In the rows, 128 means zero.
Each run below is a few steps of one of 6 hidden systems, one row a step.
path 1, k51, 8 rows:
[[127 104 126 180 158 142 134 134 101 145 117 164 121  38  97 150 114  77
  115 119]
 [109 108 113 161 169 123  99  90 103 155 123 131 118  55  85 129 172 103
  149 122]
 [110 126 143 168 147 130 108  62 167 143 111 117 106  82 107 109 182 137
  135 115]
 [117 136 114 195 109 126 106  75 159 112  95 120 126 103 154 137 154 154
  105 118]
 [114 137  72 172 121  90 127  82 133  89 127 121 122 135 166 144 131 130
  119 121]
 [125 153  86 119 153 101 135  92 129 120 158  88 118 152 167 142 146 140
  117 111]
 [136 154 144 114 131  95 117 113 133 130 167  95 123 161 157 119 140 162
   87 115]
 [129 156 151 139 122  98 147 146 138 116 146 117 130 140 154 129  96 144
   67 118]]
path 2, k178:
[[ 66 147  63 152 177  63 176  52 173  89 126 104  96 122 128 114 145 102
  166 120]
 [ 97 169 103 118 140 162 108  98 166 148  72  43 138 136 165 163 174 201
  110 118]
 [113 144 125 133  57  63 107 116 144  77 128 120 143 209 162  91 123 179
  118 150]
 [113 160  78 129 133 116 190 174 133  94 114 107 140 148 183 180  54 118
   87 123]
 [123 136  92  49 154 110 110 160  68 149 166  81 142 178 135 142 140 146
  145 136]
 [120 153 191  78 151 105 176 141 180 137 159 112 108 163 110  81 114 132
  116 121]
 [118 137 175 120 110 151 114 200 117 155  90 114 160 117 113 141  98 161
   84 143]
 [107 103 132 127 117  68 120 170  87 108 130 154 140 137  84 105  93  92
  157 156]]
path 3, k178 (8 x 20):
[[173 124 124 154 116 128 147  93 140 101 167 159 106 142 169 132 113 104
  110 108]
 [165 128 107 131 134 165 114 121  91 150 160 127 130 112 166 164 140 139
   93 110]
 [152 124 134 130 122 108 124  98 105 134 192 154 113 128 137  95 152 136
  110 118]
 [132 144 132 154 137 145 155 120 128 146 145 143 120  83 142 129 128 141
   72 113]
 [119 126 105 146 117 116 108 120  78 143 147 146 137  98 125 112 151 155
  106 135]
 [ 98 140 106 150 141 109 165 100 131 127 141 148 114  94 122 104 134 130
  115 125]
 [100 144  95 137 132 146 128 114 117 149 110 114 134  95 132 129 155 166
  114 131]
 [ 98 137 104 136 107 107 139 103 129 117 125 139 126 134 131  92 142 156
  131 142]]
path 4, k669, 8 rows:
[[201 117 209 147  94 100  93 123 146 104 178 138 118 177 156 127 102 109
   88 107]
 [165 124 159 182 141 110 141 147 140 104 138 136 119 105 151 179  66  64
   76 100]
 [170 116 163 149 166 100  72 142  80 150 172 102 127 100 130 173 127  95
   83 100]
 [127 138 188 167 179  66 113  98 158 133 159 102 101  94 107 123 137  98
   91  97]
 [126 148 153 197 142 118  93 104 143 140 108  92 129  74 146 162 144 150
   55 102]
 [116 138 113 192 130  44  74  97 107 104 139  92 133 117 149 148 140 133
   86 117]
 [101 160  88 155 183  81 126 100 144 116 122  57 121 115 156 179 135 118
  100 103]
 [127 163 133 125 150  92  88 103 140 136 142  46 129 154 165 155 161 168
   84 104]]
path 5, k51 (8 x 20):
[[151 108 152 182  81 106  87 102 149  90 109 143 129 146 143 127 119 120
  126 127]
 [146 123  84 149 139 137 149 108 135  99 126 130 117 129 163 172 104  87
  136 111]
 [156 115 109 112 147 117  87 106  88 137 169 107 125 145 141 146 159 123
  140 116]
 [154 132 184 125 137 115 125 100 161 132 167 127 105 141 128 102 140 125
  111 108]
 [151 134 145 165 111 145 125 134 126 130 128 136 134 105 157 152 109 137
   71 115]
 [126 118 103 160 132  85 128 127  89 111 151 148 126 107 130 133 111 100
  117 126]
 [116 137 113 115 180 127 147 113 122 152 151 111 112  99 121 133 145 116
  127 112]
 [122 136 159 139 131 118  94 113 126 154 135 109 127 109 118 115 160 162
   98 121]]
path 6, k526, 8 rows:
[[107 140 112  91 143 150 188 148 154 125 115 125 122 143 128 125 101 119
  148 132]
 [134 110 135  87 102 138 108 155 107 129 120 132 143 168 113 115 125 134
  164 150]
 [125 123 160 121 117 124 165 138 156 117 129 159 117 137 106  92 101 112
  136 136]
 [128 108 118 109 123 174 139 158 110 142 103 147 138 115 109 136 110 114
  157 141]
 [128 103 147 121 117 122 120 120 123 129 134 159 119 130  89  88 138 110
  168 143]
 [123 120 133 122 131 178 159 121 152 144 108 150 117 102 111 113 131 126
  146 130]
 [144  96 126 132  95 160 101 118 112 132 114 161 132 126 114 115 140 126
  162 142]
 [135 113 123 141 122 144 154  96 146 120 135 171 108 112 120 102 129 106
  150 128]]
path 7, k669:
[[110  91 111 108 128 132  77  87  95 153 127 138 125 120  73  85 198 131
  209 151]
 [103 119 105 136 120 186 163  66 188 124  79 151 110 114 111  95 161 135
  189 135]
 [153 101  80 134  62 199 104  96 105 126 107 169 140 144 159 122 157 165
  160 145]
 [143 100  72 111 102 136 160  98 118  90 153 182 114 165 139 105 119  94
  195 140]
 [162 113  98  77 136 224 177 123 123 152 148 161 116 132 145 136 129 117
  159 121]
 [169 107 156  94  90 165 145 118 117 142 183 194 113 150 123  67 140 137
  142 133]
 [142 110 121 144 101 177 195 136 128 124 138 215 116  93 124  98  93 107
  125 137]
 [152  95  99 119 115 174 137 146  49 159 163 198 133  84 114 114 129 121
  133 140]]
path 8, k794:
[[158  98  41 100 167 181  98 105  73 141 125 101 128 129 155 206 157  93
  189 116]
 [178 120 185  76 151 128  96  75 182 134 170  87  96 201 132 115 172 115
  173 101]
 [192 136 201 157  85 181 126 130 182 123 124 141 124 141 176 145  98 145
   62 105]
 [178  98  98 172  81 104 105 141  53  96 172 186 140 128 164 148  90  98
  103 131]
 [137 124  89 114 205 113 171 109 103 138 191 131  96  98 127 147 123  62
  140  99]
 [148 143 181  86 171 147  97 124 119 192 172  84 118 119 117 124 179 162
   98 104]
 [138 132 208 179  87  86 103 107 159 120 144 151 121 121 120  80 130 151
   72 122]
 [113 129  80 205 119 122 144 127  98 115 111 159 136  58 149 155 103 122
   78 125]]
path 9, k526 (8 x 20):
[[115 151 141 155 120 128 105 127 154 130  90  85 141 123 149 151 132 166
   85 122]
 [126 130 121 174 114  84  93 131 123  95 102 104 141 133 152 166 106 121
  102 127]
 [108 142 106 140 172  80 129 124 135 112 123  79 125 129 137 167 114  99
  121 115]
 [118 144 137 104 159 105  96 131 136 136 119  56 134 156 134 155 141 139
  124 120]
 [133 145 180 139 125  95  99 138 162 118 112  80 133 160 139 144 113 141
   91 119]
 [131 134 148 153 137 101 112 165 134 112 102  92 141 131 142 180  84 105
   92 120]
 [121 126 144 136 169  73  94 149 115 125 126  78 132 130 112 166 113  89
  125 118]
 [114 145 176 122 179  96 102 138 154 144 115  60 125 126 110 151 134 123
  109 111]]
path 10, k54 (8 x 20):
[[146 116 148  59 154 152 130 131 147 141 139 104 119 175 115 127 133 104
  181 123]
 [164 120 186 107  92 185 105 139 152 144 111 133 136 151 130 121 129 154
  124 130]
 [154 100 160 155  80 125 117 151 119 105 124 178 135 134 122 116  87 104
  123 142]
 [146  99 109 129 150 152 139 145  93 135 136 158 123  97 111 151 109  73
  151 125]
 [145 102 148 106 151 149  88 109 110 162 141 124 122 116  95 120 171 117
  165 125]
 [148 118 184 152 113 146 111  88 174 132 117 140 111 119 115 102 152 132
  129 118]
 [146 111 117 186  92 143 111 111 120 112 110 164 132  99 146 140 119 123
  109 128]
 [135 108  87 150 142 105 118 100  94 114 150 144 118 115 130 141 133  90
  151 123]]
path 11, k794 (8 x 20):
[[146 114  93  94  87 211 137 142  94 148 117 159 142 137 145 126 136 163
  146 147]
 [140 102 123  98  99 139 160 107 132 113 158 186 112 163 113  69 131 113
  185 144]
 [140 121 123  97 123 224 185 135 138 158 123 173 118 106 125 113 126 135
  139 130]
 [153  96 135  98  82 166 118 124  91 146 155 190 128 137 104  72 153 144
  164 150]
 [133 107 131 128 119 183 185 101 152 136 135 201 101  95 103  76 131 113
  157 131]
 [143 102 107 108 103 215 133 117  90 170 134 186 128  93 114  98 165 156
  152 143]
 [136  99 125 119 101 164 149  74 137 136 153 200 103 118  99  51 166 131
  180 139]
 [140 115 107 122 106 235 173  94 140 160 124 193 113  85 126  91 160 156
  144 130]]
path 12, k54, 8 rows:
[[109 107 157  74  96 160 154 154 131 144 115 176 131 146  70  57 127 139
  185 164]
 [115 101 133 115  90 203 168 145 145 138  81 193 131 106  88  87 116 130
  175 159]
 [115  81 100 122  84 176 125 128 103 128  88 194 137 114  84  92 135 118
  208 166]
 [128  85 103 114 113 187 150  90 144 124 102 182 113 125  91  94 148  97
  224 147]
 [150  88 101 119  85 218 120  79 140 132  99 178 119 133 121 102 167 138
  205 142]
 [162  84 105 135  67 179 129  71 141  99 129 204 116 152 132  84 150 122
  199 142]
 [172  92  72 126  85 207 158  75 122 115 146 210 109 133 151 105 143 116
  184 132]
 [171  88  80 103  88 190 138  70  97 132 178 205 109 146 140  81 171 131
  189 137]]

Which system made each of these runs?
path 13 (2 x 20):
[[ 94 157 147 130 154 119 177 153 151 139 118 118 125  99 118 120 100 132
   87 123]
 [ 95 130 121 118 123 110  97 160  85 148 107 111 152 117 102 123 135 156
  125 150]]
 => k178
path 14:
[[111 157 150 134 132 112 148 116 182 117 113  96 122 148 145 126 120 145
  103 118]
 [133 141 128 142 100 117 103 149 119 117 111 105 149 147 161 158 108 157
   86 130]]
 => k669
path 15:
[[120 132  42 107  77 144 130 167  93  90  85 111 168 193 186 174  89 156
  143 157]
 [129 126 105  34 146 107 147 170 110 116 153  96 136 216 128 134  99 101
  188 140]]
 => k669
path 16, 2 rows:
[[128 145 112 152 163 136 105 142  90 159 128  89 142  78 151 184 134 141
   68 108]
 [120 130 142 150 138  36  77  99 115 114 164  95 122 145 123 114 152 127
  115 122]]
 => k794
path 17:
[[108 161  94 140 171 101 155 108 114 141 169 106 116  97 150 136 140 138
   79 105]
 [100 159 126 128 138 100 117 111 113 153 152  99 128 116 135 107 164 184
   82 124]]
 => k178
path 18 (2 x 20):
[[146 127 169 152 120 179 131  90 134 175 153 170 111  66 115  84 172 162
   88 116]
 [116 115 120 194  94 104 123  90 106 123 142 190 120  70 113  80 148 140
  105 136]]
 => k54
path 19, 2 rows:
[[133 139 195 112 160 189 133 165 154 182  99 101 130  85 103 150 123 136
   94 114]
 [145  93 178 166  76  88  49 138  90 120 125 155 144 129  97 104 131 129
  128 150]]
 => k794
path 20 (2 x 20):
[[ 75 134  90 103 142 100 130 121 117 128 111 104 132 136 102 106 150 143
  169 148]
 [ 93 146 119 110 126 149 159 116 178 123  85 105 125 145 128 114 135 155
  147 137]]
 => k54
path 21 (2 x 20):
[[127 111  58 216 143 128 113 121  67 123 111 151 138  37 146 194 117  91
   94 115]
 [118 118  70 140 177  89  96  40  91 137 178 113 103 104 122 119 204 115
  167 113]]
 => k178
path 22:
[[146 118 132 105 101 231 169 128 168 141  91 160 125 128 137 122 123 140
  151 131]
 [146  86 117 126  57 146  98 134  84 116 124 189 145 152 117  94 129 137
  168 163]]
 => k54
path 23:
[[114 136 150  95 140 128  76 157  94 170 117  81 149 125 105 132 157 169
  116 135]
 [105 139 197 147 127  84 134 138 185 111 104 115 122 136 100 101 103 121
  112 130]]
 => k54
path 24, 2 rows:
[[131 140 222 112 130 144 147 141 189 149 120 125 115 130 103  92 120 141
  102 121]
 [127 119 135 174  89 146 110 173 109 121  75 145 158  97 135 161  85 135
   86 142]]
 => k51
path 25 (2 x 20):
[[132 136 207 117 122 106  93 175 141 142 114  90 144 149 111 131 107 143
   94 129]
 [122 126 180 162 134  98 112 177 135 120  96 114 144 104 108 154  81 100
   91 129]]
 => k526
path 26 (2 x 20):
[[125 139 109 122 168 199 200 144 167 140  94 126 117  89 141 173  91  98
  123 110]
 [146  99 127  84  98 156  58 124  72 157 136 130 145 157 111 107 179 162
  175 150]]
 => k178
path 27, 2 rows:
[[136 129 139 141 140  69 109 144 105 112 154 110 130 141 137 147 102 105
  101 121]
 [133 142 142 122 176 121 131 144 127 146 142  90 125 113 134 164 116 113
   94 107]]
 => k54
path 28, 2 rows:
[[114 133  24  84 144 203 167  97 110 148 117 123 124 124 158 145 166 154
  174 134]
 [131 136 112  81  90 181 164  79 160 134 148 155 114 174 150  63 169 188
  159 138]]
 => k178
path 29 (2 x 20):
[[120 123  85 113 117 208 154  71 183 123  78 130 116 142 140 123 163 145
  194 133]
 [158 113 103  97  68 203 121 101 141 120 112 148 134 185 163 114 151 169
  174 143]]
 => k794
path 30:
[[177 101 232 147  47 109  48 153 145 107 111 140 145 183 119 106 110 140
  115 144]
 [156 108 122 158 118 152 181 162 157  81  96 167 128 127 148 176  38  52
  133 120]]
 => k51
path 31:
[[ 73 163  59 124 145  93 124 134  87 139 121  80 148 119 148 146 145 178
  102 138]
 [ 70 167 103 107 143  65 163 111 145 114 144  98 120 157 128  88 137 161
  123 134]]
 => k178
path 32:
[[ 79 126  90  75 110 107 129 167  72 138 124 133 153 152  95  83 136 167
  165 172]
 [ 75 148 123  93 146 139 220 146 176 125 101 138 117 125  98  92  96 120
  153 143]]
 => k178
path 33 (2 x 20):
[[144 108  90 121  67 184 112 159  60 139 120 173 160 127 147 130 121 168
  122 156]
 [120 106  99 110 132 109 174 101 128 106 163 180 102 139 103  78 124  84
  193 140]]
 => k794
path 34 (2 x 20):
[[ 99 149 179  87 154  78 125 119 136 159 172 104 115 135  85  60 166 161
  117 128]
 [ 84 156 180 163 119 114 151 166 164 136  80 120 141  88 108 111  98 160
   65 137]]
 => k178
path 35, 2 rows:
[[105 106 157 154 110 110  90  90 170 110  76 123 123 131  86  98 156 122
  180 142]
 [124 118 106 167 108 181 118 112 161 117  50 121 136 108 142 164 127 131
  145 131]]
 => k794
